In the rows, zero is written as 128.
First come named moves, each a turn or a mirror, each shown by rows before and after it. For each pair of rows after them, which moves, in which order, take the first row to the second? The first pair is done for you.
zelad (before -> after):
[118 122 132 115 167  89 144 105 142 142 141 147 148 130 125]  ->  [ 94 130 128 150 150 109 115 142 145 145 105 126 150 102 131]
[ 98 118 112  82  68 142 115 116 120 165 163 124 162  94 164]  ->  [101 116 116  69  73 139 119 108 118 164 169 128 162  99 165]
[146  86 132  83 131 113 139 110 120 157 166 156 118 151 125]  ->  [101  99 121 137 104 144  92 173 125 166 108 119 120 106 129]
[131 126 132  71 156 152  89 118 172 127 148 167 141 158 150]  ->  [108 133 122  98 139 169  66 152 176 131 118 153 147 134 154]
Tipef (before -> after):
[158 138 123 117 117  98 121  84 144 157 154 139 107  95 148]  ->  [149 124 118 112 111 109 104  93 158 153 158 133 110  88 158]
[127  97 128 128 129 135 124 122 126 135 156 123 115 132 136]  ->  [133 115 132 135 134 121 145 112 113 137 157 127 114 133 125]
[144 115 136 125 150 122 146 126 135 109 127 142 119 158 127]  ->  [137  98 132 119 147 135 128 135 148 109 127 139 123 152 133]
[137 164 143 148 167 105 170 155 122 134  85 162 119 144 113]  ->  [109  99 125 133 150 150 107 186 166 123  82 145 122 122 140]
Munap (before -> after):
[138 146  88 118 117  95 159 122 116 143 117 135 118 136 101]  ->  [145 117 106 106 129 118 134 156 151 118  93 134 123 151 100]
[158 146 131 122 125 113 146 133 110 126 144 137 161 149 140]  ->  [164 134 138 119 132 119 132 143 123 116 128 132 162 155 142]
[128 113 115 165 156 134 111 145 128 120 114 126 129 137 148]  ->  [123 133 105 175 151 129 125 123 112 138 130 128 122 126 149]
[155 171 136  92 126 126 109 137 166 112 130 148 129 164 148]  ->  [151 186 124 103 113 112 127 115 140 132 150 151 127 151 151]
Pur (before -> after):
[142 197 126 112 124  90 148 104 136 169 136 152 136 159 125]  ->  [143 144 115  69 113 103 133  99 158 166 166 150 137 158 135]
[104 175 130 118 114 111 111 139 141 131 136 122 154  86 147]  ->  [111 176 130 113 117 106 113 138 147 129 140 131 154  90 146]
[152 108 135  62  80  88 166  94 111 145 184 138 135 128 133]  ->  [127  63 114  85  65 117 129 105 111 143 182 110 126 103 139]
[136 134 145 130 140 142 141 135 139 105 117 121 126 138 125]  ->  [136 129 149 124 138 141 142 134 138 105 122 122 129 142 125]

(2 to 3 moves a pair)
[118 143 108 112 126 116 114 127 126 139 155 139 145 101 131]  ->  [138 147 126 104 144 102 127 126 126 121 150 151 149 126 119] -> Munap, zelad, Tipef
[ 93  88 122 218 119 119 136 149 109 101 159  70 135 119  93]  ->  [114 121 154 207 149 106 141 173 127  76 119  90 143 151  81] -> Pur, Munap
[107 144 119 136  95 138 137 138 129 141 127 129 121 115 152]  ->  [133 138 139 108 122 125 152 114 137 124 137 148 119 158 141] -> Munap, Pur, zelad
[170 117 171 146 133  64 208 156  40 134 115 126 137 127  80]  ->  [169  30 182  94 137 109 139 198 112  96  99 121 146 147  93] -> Munap, Pur, Tipef
[124 227 122 142 142  94 144  84 117 138 126 172 142 165 119]  ->  [ 73 153  97 162 122 166  47 136 168 127  97 139 145 127 150] -> Tipef, Pur
[156 111 156 117  95 103 168 172 117 113 110 119 139 134  95]  ->  [146  79 139 104  81 107 161 155 117 124 143 115 136 123 107] -> Munap, Pur, Pur
[147 159 154 134 144 105 155 144 117 125  98 120 127 153  91]  ->  [133  69 134 110 138 143 111 140 155 110 128 108 123 147 112] -> Tipef, zelad, Pur
[120  39 111 136  88 131 150 111  81 141 176  77 116  91 102]  ->  [170  79 170 143 133  92 193 125  78 103 128 100 124 150  60] -> Tipef, Munap, Tipef
[116  90 130 188 135 162  99 151 120 107  96  93 118 109 113]  ->  [129 160 136 200 142 129 138 137  92 119  89 110 120 121 104] -> Pur, Munap
[105 222 110 173  97 110 125 129 110 169 110 122 137  92 147]  ->  [159 137 168  92 159 125  97 158 186  87  86 146 152 174 133] -> zelad, Munap
[ 75 188 108 202 126 155  88 159 126 148  68 114 135  97 145]  ->  [ 81  70  86 158 150 193  53 113 161 118 131 113 122 125 164] -> zelad, Tipef, Pur
[148  63 135  98 157 144 103 134 156 103 153 125 165 157 165]  ->  [110 131  92 155 113 126 135 105  94 166 179 111 151  94 174] -> zelad, Munap, zelad
[121 151 142 158 151 133 134 134 107 136 135 146 116 112 111]  ->  [107 146 129 157 139 140 128 133 110 142 143 138 112 103 121] -> Tipef, Munap, Tipef
[126 118 129 137 162 154  81 147 163 107  95 135 119 138 127]  ->  [127  97 124 131 166 157  83 131 162 102 116 138 116 143 132] -> zelad, Pur, zelad
[120 180 119 131 144 104 117  96 133 145 125 145 116 109 147]  ->  [125 135 121  93 152 123  89  97 164 128 133 150 118 126 157] -> Tipef, zelad, Munap
[136  81 109 157 112 163 133  99 100 137 159 108 107 103 119]  ->  [169 100 135 143 139 139 166  89  93 120 150 125 105 137 101] -> Munap, zelad, Tipef
[125 122 152 116 111 144  88 190 161 119  81 117 146 113 137]  ->  [144 188 136 118 108  92 166 105  97 163 151 145 131 115 134] -> Pur, Munap, zelad
[140 162 144 149 143 111 151 151 104 116  90 129 130 132 103]  ->  [ 98 126  99 146 105 140 116 138 109 149 123 107 124  85 140] -> Tipef, Munap, Tipef
[123  65 163 126  90 149  88 175 139 112  98  97 142 104 129]  ->  [172  90 171  87 117  98 168  93 104 120 166 138 133 149 112] -> zelad, Tipef, Munap
[157  37 162  91 119 115 138 165 129 103 119 106 135 142 100]  ->  [140  88 165 144 105 115 140 198 107 116  72  91 140 116  90] -> Tipef, zelad
[113 128 140 127 124 145  83 171 190 140 108 118 151 138 127]  ->  [138 151 127 100 135 100 148  94 157 163 177 150 134 159 126] -> zelad, Munap
[163 172 154  68 142  85 164 123 141 136 132 169 137 169 127]  ->  [104  99 123 105 111 163  66 185 181 126  98 117 138 115 151] -> Tipef, zelad, Pur
[140  53 121  82 103 144 108 131 158 118 159 113 145 140 124]  ->  [111 119 117 203 114 147 108 150 116 117  98  82 138 105 101] -> Pur, Pur
[109 107 128 103 136 131 126  57 150 162 159 130 112 152 171]  ->  [131 133 151 107 156 109 148  58 142 147 141 142 112 176 153] -> Munap, Tipef
[138 132 138 141 123 119 122 156 134 114 105 118 144 142 111]  ->  [127 146 132 154 114 116 127 146 116 132 112 116 144 124 114] -> zelad, Munap, zelad
[120 134 110 140 131 128 132 107 108 174 137 111 126 111 127]  ->  [132 140 140 141 158 134 117 146 137 145  87 115 137 133 115] -> Munap, Pur, Pur
[114 192 130 178 133 133 122 137 124 131 117 138 129 154 140]  ->  [136 166 144 148 154 136 121 140 147 106 120 148 133 186 132] -> zelad, Munap
[128  74 105 190 140 133 127 127  69 144 143  85 132 106  72]  ->  [172  95 158 137 181 118 140 159 111 106 103 125 152 169  54] -> Pur, Pur, Munap
[133  96  60 173 154 135 145  92 118 134 169 113 124 114 145]  ->  [148 127  90 206 188 126 148 123 121 108 114 116 126 135 121] -> Munap, Pur, Tipef
[118 127 116 173 101 151 127 126  92 124 121 126 133  97 123]  ->  [146  87 127 127 125 148 135 100 111 101 149 137 132 136 122] -> Munap, zelad, Pur
[143  97 143  90 105 101 167 122 101 126 152 127 133 130 116]  ->  [148 125 148 104 112  92 176 122  95 129 138 130 137 132 109] -> zelad, Pur, zelad
[147 128 152 120 135 132 126 134 137 115 116 128 132 142 123]  ->  [120 126 130 143 121 147 111 132 134 135 122 115 125 116 137] -> Munap, Tipef, Pur
[ 86 112  87 159 118 164  98  90 121 163 147 137 129  89 155]  ->  [128  79 107 107 151 151 117  63 137 142 175 162 126 143 143] -> Munap, zelad, Munap
[161 111 133 125 154 122 132 139  96  89 107 128 105 158 105]  ->  [158 151 121 123 129 101 160 119  72 123 128 136  99 144 112] -> zelad, Munap, Pur
[118  65 127 128 130 148 108 119 114 113 152 122 117 118 130]  ->  [109  72 124 141 124 149 105 125 114 118 145 112 120 108 130] -> Munap, zelad, Munap
[ 99 146 113  83  99 146  82 158 184 138 119 141 149 104 166]  ->  [ 99 140  90  85  92 134 111 108 152 161 175 140 136  92 173] -> Munap, zelad, Pur
[133 168  82 152 119 185 108  97 150 153  85 161 100  96 144]  ->  [170 188 109 113 137 156 143  80 151 144  93 194 106 133 134] -> Munap, Tipef, Pur
[108  80  92 172  99 165 110 143 123 146 152  61 110  86 145]  ->  [164 112 112 128 145 109 184  69  99 141 200 113 105 150 131] -> Pur, zelad, Pur
[141 112 118  76 138 122 130 104 138 145 178 155 118 127 133]  ->  [105 144 101 123 106 135 113 131 124 173 152 129 118  77 141] -> Munap, zelad, Munap
[154 118 131  97 158 129 148  80 136 138 185 152 128 143 150]  ->  [136  72 124 113 147 158 115  96 151 127 182 129 128 128 157] -> Pur, Munap
[114 140 108  61  79 100 150 104 148 165 155 139 119 117 136]  ->  [101 122 100  90  72 102 149  97 127 168 164 125 108 100 127] -> Pur, Tipef, Pur
[ 68 178  83 168 169 165  90  96 109 121 114 135  95  61 165]  ->  [134 220 133 102 206 106 154  77 109 102 117 187 108 132 139] -> Munap, Tipef, Pur
[131 107 158  76 146 122 119 121 169 110 111 132 140 152 115]  ->  [132 166 167 115 151  99 152 126 136 122  89 129 137 146  96] -> zelad, Tipef
[150  65 168 122 169 181 108 123 157  93 163 108  95 116 138]  ->  [159 141 175 186 188 145 158 105 103 104 145 109  86 117 109] -> Pur, Tipef
[138 148 154 163 153 114 119 119 132 100 102 139 143 151 123]  ->  [122 172 134 165 125 107 129 107 111 135 119 139 141 122 131] -> Pur, zelad, Munap
[137 136 109  91 135 143 101 115 168  98 125 140 142 141 150]  ->  [119 157 104 133 130 152  92 135 154 102  95 128 140 124 143] -> zelad, Pur, Pur
[115 143 110 154 163 135 134  91  81 127 127 144 106 118 123]  ->  [115 118 126 149 174 155  99 132 116 101  89 137 118 124 124] -> zelad, Munap
[120  94 132 123 119 142 101 165 140 124 116 111 133 123 133]  ->  [138 137 127 130 126 102 156 102  94 147 154 129 121 133 125] -> Pur, Munap, zelad
[102 124 104 178 123 168  63 134 165 125 110 105 142 112 165]  ->  [ 98 166  89 185 122 159  85 123 150 148 121 115 140 101 170] -> Munap, Pur, Tipef
[118 196 131 146  97 106 151 154 113 149  87 122 149 112 132]  ->  [125 192 134 111  98 107 140 165 148 142  86 137 160 127 141] -> Tipef, Pur, Pur
[118 153 105 181 100 177  81 140 144 117 109  90 124  96 140]  ->  [157  99 107 116 127 154 123  64 142 110 189 117 113 143 139] -> zelad, Pur
[109  91 107 119 113 154 122 105 134 155 181 113 125  99 138]  ->  [116 177 122 160 113 119 151 121 107 170 139 121 132  97 119] -> Tipef, zelad, Pur
[124 167 120 106  98 139 102 142 151 134 124 127 148 117 146]  ->  [130 147 116  91  94 137 111 135 152 137 145 127 149 120 148] -> Tipef, Pur, Pur
[ 99 119  96 162 186 159  89  64 157 117 157 136  97 144 153]  ->  [108 200 111 186 186 131 114  82 135 127 120 147 102 139 143] -> Tipef, zelad, Pur
[ 95 131 105 119 106 120 136 143 123 162 126 119 132 105 128]  ->  [119  96 125  81 136 126 128 148 152 130 121 131 139 142 121] -> zelad, Munap
[122 127 103 128 100 152  68 149 139 148 133 117 161 108 164]  ->  [164 130 115  94 126 120 121  98 126 145 180 146 153 148 148] -> zelad, Tipef
[148  70 122 146 117 155 118 118 129 107 153 120 126 134 117]  ->  [155 101 125 176 132 140 140 109 105 107 145 120 117 140 103] -> Pur, zelad, Pur
